Each row of X is roughly a mix of the hidden directions of one of 3 groups.
X, 127 rows:
-7 6 -1 2 -2 2 33 8 -19 -1 7 -8 -8

13 -11 -2 -12 -2 27 -14 -6 -9 0 -5 -9 15

15 23 9 12 12 -14 12 3 -15 -11 -1 4 -3

-5 -23 -5 -15 13 -12 23 3 -10 2 7 0 -7

-15 -7 0 7 -22 19 -16 6 11 10 -11 -4 -2

-8 9 3 -9 -1 0 -24 19 -19 -9 -11 9 -8

-16 7 12 25 4 -9 4 13 -4 1 11 8 -16

4 -6 0 -17 -5 17 -27 11 0 -4 -12 10 -6

9 -4 -12 4 -6 6 9 -12 29 15 8 -12 1

-13 -9 12 14 1 3 17 -18 10 8 1 17 13

1 2 -5 3 5 -22 23 -18 10 -1 15 -11 4

-3 7 16 18 10 -7 5 20 -17 -3 7 4 -16

7 14 17 6 10 -4 -17 -8 16 13 14 7 12

-17 -8 22 10 9 11 -16 4 -8 0 9 18 4

-2 -2 -6 -13 -20 16 23 1 -5 7 -15 -8 -8

-12 9 8 15 10 -22 17 8 -5 2 2 7 -17

3 21 10 24 11 -17 -7 6 -5 -8 7 7 -4

10 -5 -5 -9 -8 20 -13 20 -16 -15 -7 -6 5

-8 -12 11 -7 -6 12 -21 22 -10 -11 2 6 -9

-1 -23 -10 -22 -5 14 -6 -11 15 5 0 -7 7

4 -4 2 -11 -3 22 -16 14 -14 2 -18 16 -1

11 4 -1 3 20 -11 -17 -11 14 -10 20 1 8

-7 -7 3 6 5 -2 24 -28 12 0 4 2 14

13 11 19 6 6 -1 20 4 -19 -12 -12 5 -4

0 0 -1 5 -4 -1 9 -29 15 25 0 4 7

5 24 10 27 -1 -2 -15 4 -6 -3 -2 7 7

-3 -33 -5 -11 5 15 0 -6 -7 8 2 -1 14

-6 -32 -1 -9 -1 15 3 -5 -10 12 0 3 12

4 10 -5 11 4 -18 27 -18 2 6 3 -5 8

-10 -8 0 7 2 -6 25 -25 10 -1 11 -3 10

-9 -19 14 2 -12 18 2 1 -17 14 -4 9 13

6 -11 -13 -1 9 -10 24 -1 5 1 13 -22 -9

1 6 -1 4 -12 -4 8 27 -16 -15 -14 -1 -13

7 -4 -12 -13 -10 3 10 -25 15 9 -10 -2 15

-15 8 2 13 4 -24 19 8 2 3 4 9 -16

-9 12 0 6 -14 -14 -3 6 -12 5 -16 26 -6

6 5 -6 3 7 -18 25 -23 10 7 3 -2 7

9 3 14 3 13 8 19 -2 -25 -6 -16 -2 0

-9 -7 -2 1 -15 13 23 10 -17 10 -15 -3 -8

-10 0 -15 -6 -12 -7 3 14 -20 -16 -14 -6 -15

-4 -32 1 -8 0 15 6 -1 -15 10 -1 0 13

8 22 12 21 -4 7 -13 4 -13 -5 -9 1 14

8 15 13 7 11 -7 -17 -7 16 11 18 0 9

13 -6 5 -6 6 27 -14 -7 -15 3 -6 -12 12

9 7 13 6 10 7 22 -1 -23 -5 -17 0 0

-14 0 -4 19 -3 5 -2 -18 13 26 7 -6 -1

-6 -26 -13 -24 0 3 7 -7 12 7 5 -5 -4

-7 1 6 1 18 -21 23 -15 1 13 0 3 -8

10 6 16 7 16 -1 -1 -16 13 16 9 11 16

-4 1 -5 -12 -7 6 3 -18 3 -23 -24 -5 9

-16 0 21 6 2 8 -12 -2 -10 -3 -3 26 11

12 8 -9 -14 -2 2 -25 20 -8 -3 -4 -9 -12

4 -13 -6 -4 -1 18 -7 3 13 -10 8 -29 -5

-3 -6 -10 -2 -5 1 7 -28 17 21 -2 -5 8

-8 -5 -1 -12 -14 -2 20 12 -13 9 -21 5 -11

3 16 3 8 6 -15 23 10 -20 -4 -6 6 -11

-15 3 -7 10 -10 -8 -1 -10 29 7 15 9 3

-2 -33 -1 -18 2 11 6 -5 -8 8 -2 2 10

14 -6 -7 -22 -8 12 -6 -6 13 -5 -22 -9 3

-13 -10 23 9 6 15 -10 5 2 7 0 22 5

-10 1 7 5 -24 15 -16 11 5 4 -20 -3 -1

-4 -1 18 8 3 16 -28 10 4 8 2 13 -1

-9 -6 -3 10 -19 18 -18 1 20 8 -6 -8 -6

13 6 -2 -13 -14 9 -15 -2 13 -5 -27 -5 4

-12 5 18 -2 1 10 -5 -14 -4 -20 -14 7 19

-6 7 -16 11 -9 5 -8 -18 16 21 -4 -11 5

2 6 -15 -7 -10 -10 -8 9 1 -16 5 -27 -12

-22 -6 -11 8 2 -7 -18 16 4 9 16 -3 -12

5 8 22 15 13 -2 7 13 -21 -6 2 2 -12

-5 6 8 4 16 -22 19 -18 5 13 0 1 -9

0 -23 -10 -20 -3 12 -9 -12 17 4 4 -7 8

15 16 25 14 7 -4 14 -4 -6 -6 2 12 0

-13 -5 -3 2 -8 1 14 4 -28 -15 -18 6 -3

10 -7 16 -13 8 0 5 14 -17 -22 0 13 0

-7 -11 -11 6 10 -5 28 0 -4 6 17 -15 -4

-15 3 -2 23 -17 14 -13 0 13 13 6 -1 -8

-9 9 5 -3 -21 -3 12 15 -8 8 -22 6 -12

7 12 11 -4 -10 7 -29 0 2 -5 -16 14 6

1 -6 6 -9 -4 20 -27 18 -5 -6 -8 5 -6

-10 5 3 9 12 -17 17 -20 13 15 7 7 -2

-7 1 3 19 5 -17 20 -10 5 3 20 -10 3

-5 -20 -13 -22 3 8 -23 0 4 3 7 -4 7

4 8 1 3 16 -19 -20 -7 14 -7 20 4 6

-6 -10 -11 -5 -15 4 -25 3 21 1 16 0 4

14 10 -21 -10 -4 -16 12 -4 -4 -8 -4 -21 -5

18 12 12 7 -8 6 20 2 -15 -8 -20 -3 -2

3 11 14 19 17 -17 -9 10 -13 -10 3 9 1

-8 0 5 2 16 -21 17 -18 6 17 3 6 -6

19 0 -1 -16 -6 6 13 -20 2 -3 -18 -3 14

-3 -6 -13 -1 -6 0 29 -7 -14 -14 -16 -9 0

2 10 25 19 -5 -1 -5 -4 -12 8 12 13 13

6 -6 -11 -12 -8 12 -13 -16 20 1 7 -1 20

3 20 10 23 -1 -3 15 9 -19 -3 -6 3 -9

4 6 16 8 12 1 -8 -14 19 16 10 13 13

-2 16 -4 11 -1 -5 30 7 -18 1 5 -4 -10

-9 3 -5 4 -9 -18 7 26 -8 -7 -9 6 -19

2 23 12 23 5 -13 4 11 -13 -7 -1 6 -7

20 5 -21 -7 -9 -1 3 0 12 2 -1 -25 -6

-13 -14 -10 -15 8 -6 10 -5 5 5 28 -4 2

5 -1 4 -10 2 17 -17 9 -14 5 -18 21 0

4 15 14 10 9 -10 -21 -9 14 5 18 -1 7

-11 7 4 11 4 -18 19 -17 17 9 7 9 -4

12 4 -16 -13 5 -21 17 -8 8 -1 9 -17 -3

3 13 10 -3 -10 9 -27 2 -1 -3 -16 16 7

2 13 17 17 5 -8 23 7 -11 -10 -3 9 -8

8 24 12 24 2 -6 5 7 -15 -6 -4 5 -4

-10 -3 -16 -3 -20 -11 -10 3 27 1 7 7 -1

5 -6 -6 -4 -18 19 -16 20 -4 -16 1 -6 5

1 22 10 28 -6 -1 4 10 -12 -1 -8 4 -9

-6 1 5 -8 -17 3 16 12 -15 6 -25 5 -9

-11 -12 -17 -14 0 0 -21 -8 19 7 12 -2 7

10 23 11 18 -3 -8 21 -2 -5 -3 -13 2 -6

6 8 13 -4 -8 8 -26 -3 2 -10 -21 14 6

-13 -15 7 7 -6 7 16 12 -27 11 -3 4 3

3 -22 -1 -19 -1 7 -21 -8 18 -1 -4 -2 9

13 -7 -11 -17 -12 19 -14 -9 7 -1 -4 -6 18

-9 -26 -14 -22 -3 6 5 -7 13 9 4 -5 -4

24 10 14 -4 -2 5 17 -14 -3 -11 -13 2 11

-10 -27 -12 -21 -5 10 -1 -6 12 9 4 -6 2

-13 -18 -11 -15 10 0 -20 -2 10 5 18 0 4

-9 16 8 3 -20 1 12 14 -8 3 -19 4 -15

-11 -12 14 15 6 4 18 -12 10 13 7 16 10

6 12 -9 -10 1 -3 -17 18 -21 -11 -6 -12 -10

-12 4 11 -1 -1 -5 -2 2 -26 -15 -16 19 4

0 7 7 -2 3 4 -29 22 -17 -6 -2 2 -8

-5 0 -1 15 0 -9 6 -7 17 -3 22 -25 -2

-12 0 1 6 6 -9 -10 29 -12 -9 8 1 -17
Here is one row of each group, with its name. Which group are the others in?
9 23 -7 -4 1 -15 -7 -8 25 -8 6 -3 -9
K
-10 9 12 19 11 -16 17 8 -9 3 2 8 -16
P
-1 -2 6 -1 -5 22 -23 17 -11 -1 -15 10 -4
F

0 -3 -10 -5 -7 1 8 -28 17 18 -7 -1 11
P
0 0 5 -5 -3 4 -34 -5 22 -4 2 0 11
K
-14 3 -1 23 -18 16 -12 0 11 12 3 -2 -8
K
-5 -1 -6 -3 -1 -2 1 -26 26 9 8 7 14
P
5 -7 -1 -5 -18 15 -13 4 17 -2 -23 -13 -5
K
11 4 -4 -9 8 -8 31 1 -17 -5 -9 1 -10
K
14 7 -6 -6 3 5 -20 24 -10 -1 -2 -15 -13
F
0 0 4 8 4 -9 -13 18 1 22 19 12 -13
F
11 3 10 0 8 10 21 3 -24 -9 -18 -1 2
P
17 24 11 10 11 -13 3 4 -13 -14 -5 3 2
K
2 -11 -5 11 7 -10 26 6 -2 19 16 -1 -8
F
